(in the rows, 128 means zero)
The rows of Y fall into 3 groups, and each row is roughly a mix of its group's hidden directions.
Y (128 x 13):
[[102 143 129 112  91 113 102  96 104 143 137  90 139]
 [111 118 143 121 103 155 139 111 160 142 131 144  74]
 [137 111 132 156 160 110 119 170 174 130 117 124 115]
 [167 116 156 117  94 127 122 143 135 129 141  83 152]
 [161 102 125 143 130 108 169 160 160 128 112 108 129]
 [118 153 121 118 102 134 171 114 154 142 143 136  83]
 [132  94 118 153 106 123  94 164 102 162 118 126 129]
 [146 135 175 114  84 147 115  94 123 110 124 122 130]
 [137 111 128 140 168 128  77 110 126 114  95 132 149]
 [147 130 135 152 186 115 110 150 157 105 122 124 120]
 [ 94 133 100 108  81 134 158 119 119 142 158 132 133]
 [139 112 133 153 187 117 111 149 140 101 108 141 129]
 [155 114 106 170 160 129 112 106 137 156 103 112 116]
 [131 139 131 116  84 131 175 153 133 137 166 115 124]
 [135 156 129 102 162 132 152  92 155  93 122 146 132]
 [ 93 126 102 142 172 123 151 135 121 114 125 170 116]
 [110 129  80 130 116 112 176 135 148 156 134 117 118]
 [ 92 151 136 111 130 148  83  94 101 129 138 143 135]
 [142 150 110 133 136 143 132  70 138 130  92 135 103]
 [116 154 153  92 121 148 138  93 156  99 127 152 118]
 [ 96 132 115 120 130 164 133 123 105 112 150 180 144]
 [148 114 117 145 156 121 117 141  98 120 113 120 187]
 [ 80 131 122 116 134 156 110 126 110 121 150 175 135]
 [126 138 134 112  81 131 173 147 140 137 162 123 110]
 [186 139 157 118 110 136 117 123 106 123 137  97 147]
 [109 124 146 118 122 104 149 174 127 117 169 106 152]
 [125 100  93 162 119 121 135 169 110 163 142 125 124]
 [ 92 116  88 142 160 122 143 163 124 141 136 155 121]
 [134 128 121 143 162 137  91 143  88 120 101 162 141]
 [138 133  96 139 131 151 138  84 134 137 106 157  89]
 [131 153 141  97 150 143 124  95 151  98 103 163 136]
 [163 123 155 130  84 136 117 139 122 154 142  88 133]
 [128 109 117 143 168 134  85 113 120 119  93 154 148]
 [130 117 115 140 168 128  84 108 122 120  91 159 136]
 [141 140 122 145 134 140 115  75 116 128  94 135  86]
 [176 116 136 141 126 111 158 154 153 141 111  94 121]
 [101 140 122 110 100 146 152 110 159 133 136 159  88]
 [141 102 163 105  74 141 125 149 140 129 146 112 133]
 [152 102 130 142 155  97 156 164 153 108 119 106 128]
 [ 74 129 118 113 124 150 114 131 104 130 157 166 134]
 [126 158 134  91 113 140 151  84 165 113 120 132 129]
 [148 111 148 109  73 149 146 140 150 133 146 110 142]
 [105 131 155  95  95 139 112 161 106 112 146 147 151]
 [ 96 140 117 123 151 152 108 101  95 108 132 164 151]
 [104 117 109 148 181 124 105 134 108 111 114 161 137]
 [117 118 143 110 114 102 144 172 133 123 163 101 160]
 [154 137 174 132 136 165 106 136 101 102 138 142 144]
 [ 91 121 105 115 163  83 118 109 130 129 112 101 127]
 [140 149 132 106 165 146 123  88 135  94 112 159 128]
 [128  94 108 151 107 122 108 174 100 160 132 130 131]
 [100 140 127 105  70 131 129 106 113 152 148 112 127]
 [112 125 137 111  98 104 158 163 140 129 163  99 147]
 [138 139 133 120  84 121 169 159 116 147 161 118 114]
 [104 136 166 121 118 163  84 141 114 122 123 158 140]
 [169 129 157 123  94 124 105 125 124 150 127  82 128]
 [179 110 122 153 132 107 147 148 150 137  94 120 112]
 [114 133 159 103  99 110 135 152 128 119 158  90 156]
 [ 91 150 124 133 137 143  79  93 106 123 126 143 144]
 [131 141 140  99  85 120 133 120 131 132 140  77 157]
 [ 91 128 103 109  88 139 161 131 133 153 155 142 121]
 [162 118 109 142 150 109 179 156 150 121 122 113 119]
 [145 122 120 130 149 109 131 152 111 104 131 106 189]
 [136 104 126 163 122 102 109 158 104 155 127  88 132]
 [ 79 155 109 119 125 145 100 107 104 133 154 150 126]
 [112 137 110 159 190 114 114 121 102 124 113 130 129]
 [128 122 121 138 170 123  76 105 123 117  93 145 137]
 [ 82 122 127 123 121  94 111 139 141 160 131  87 118]
 [164 107 113 139 142 100 172 160 137 130 117 104 126]
 [130 130 172 107 123  96 113 138 141 113 126  88 160]
 [152 128 108 147 137 151 118  75 114 135 115 125  88]
 [121 142 131 103  92 137 150 103 164 136 129 143  85]
 [ 92 145  96 132 170 112 147 124 115 111 120 164 129]
 [123 112 130 128 151 138  73  98 133 118  91 146 141]
 [134 113 117 155 119 107 154 126 158 158 142  81 111]
 [146 108 145 158 166 131 122 166 151 110 111 154 114]
 [171 152 162 134 102 138 103 105 130 125 123  95 137]
 [140 147 144 116  96 126 112  99 139 157 118 124  75]
 [152 119 158 153 160 141 100 161 156 135 109 144 116]
 [128 151 127 100 157 134 145 102 150  93 112 169 128]
 [115 149 110 105  82 125 147  93 139 148 142  98 135]
 [153 131 124 165 166 109  97 149 159 129 111 116 118]
 [ 82 146 109 129 160 107 163 137 114 114 137 149 107]
 [149 113 122 133 152 116 125 141 107 110 115 110 191]
 [132 140 131 121  85 129 177 151 126 147 162 117 115]
 [104 145 138 112 110 158  93  87 124 120 133 165 127]
 [120 115 121 140 169 131  80 108 121 117  94 151 139]
 [ 83 136 119 123 147 140 100  98  99 111 125 165 131]
 [128 139 161 121 146 149 108  95 103  85 118 154 122]
 [134 140 176 115 129 125  81 113 116 110 105 109 145]
 [143 108 138 145 152 125 105 139 103 121 119  93 180]
 [ 96 150  99 133 160 119 175 127 139 112 141 146 112]
 [147 106 162 115  77 151 103 130 136 142 132 106 139]
 [141 125 109 148 157 115 124 156  94 118 131 125 181]
 [159 108 117 136 138 112 183 163 149 124 125 121 116]
 [174 114 135 134 116 110 169 150 149 131 118  93 122]
 [ 84 142 102 141 172 121 125 122 115 118 123 164 112]
 [167 120 133 153 183 120 122 158 140 124 107 126 124]
 [117 140 131 108  81 135 174 142 142 134 161 125 114]
 [106 141 119  90  93 146 149 130 137 117 129 177 125]
 [119 125  86 146 177  94 141 150 126 138 119 114 118]
 [114 108 102 150 102 119 147 172 109 157 155 119 124]
 [160 110 161 123 109 127  84 128 120 134 118  90 148]
 [135 102 105 169 137 112 113 165  97 157 123 116 133]
 [111 137 158  96  89 158 107 116 112 109 134 154 114]
 [129 138 141 117  82 135 170 143 137 143 162 102 115]
 [ 74 145 107 129 157 125 132 120 129 112 131 166 106]
 [133 142 153 110 131 147  78 113 103 111  97 146 147]
 [168 120 122 126 125 109 182 144 152 124 128  97 122]
 [109 128 130 113  97 147 100 153  91 127 114 172 134]
 [167 118 158 115  79 134 109 131 133 146 131  97 131]
 [111 128 145 108 102 110 149 163 135 125 166  97 156]
 [127 116  78 146 145 114 170 154 139 143 135 150 123]
 [116 111 132 141 150 110 131 188 124 130 156 123 158]
 [110 128 162  97 101 111 138 158 142 114 158 107 153]
 [ 88 139 105 108  86 134 145 123 118 150 164 121 136]
 [158 112 107 146 136 111 180 165 143 132 122 117 120]
 [ 98 137 149 126 128 152 110 146  96 107 132 178 115]
 [ 83 130 131 111 129 158 110 113 110 112 145 175 138]
 [122 111 119 145 178 128  90 113 120 115  95 148 142]
 [134 135 156 133 135 159  96  92 115 101 105 157 146]
 [103 131 122 103  72 135 140 127 112 158 158 117 135]
 [128 111 158 131 140 100 106 173 114 120 142 100 159]
 [ 83 131 127  98  83 142 134 109 107 135 154 140 130]
 [113 141 149  81  82 153 123 118 127 110 137 151 131]
 [139 120 116 151 132  95 148 111 171 151  99 106 107]
 [ 82 116 104 146 144 113 122 157 152 166 119 131 113]
 [125 135 131 122  94 130 181 158 128 136 167 111 125]
 [146 112 130 158 184 115 114 167 131 119 112 134 125]]
One row of each group comes first, with its name. Which group is each row after those in?
[107 129 121 132 110  97 134 131 174 156 121  94  98] -> G
[132 139 131 117  83 131 172 154 135 139 166 122 112] -> M
[153 132 118 160 168 110 139  94 131 130 120  90 110] -> B

[ 78 135 110 119  85 136 129 128 113 148 161 124 143] -> G
[147 139 168 119  80 165 116 116 131 115 146 137 139] -> G
[110 124 175 118 100 150  84 142 104 120 141 130 128] -> B
[152 113 176 143 150 132 114 171 146 118 124 132 106] -> G
[108 124 134 105 114 109 154 178 140 121 158 128 160] -> B
[ 94 115 100 118  99 128 156 157 129 158 154 146 112] -> G
[124  99 121 153  95 114 107 166  98 160 125 115 123] -> B
[134 105 121 164 119 108 105 158 102 161 119  95 135] -> B
[116 145 149  75  89 145 129 113 142 108 129 147 138] -> B
[130 131 133 122 120 170 141 149 104 109 166 171 140] -> G
[110 134 140 120 116 145 112 155  69 112 158 133 140] -> B
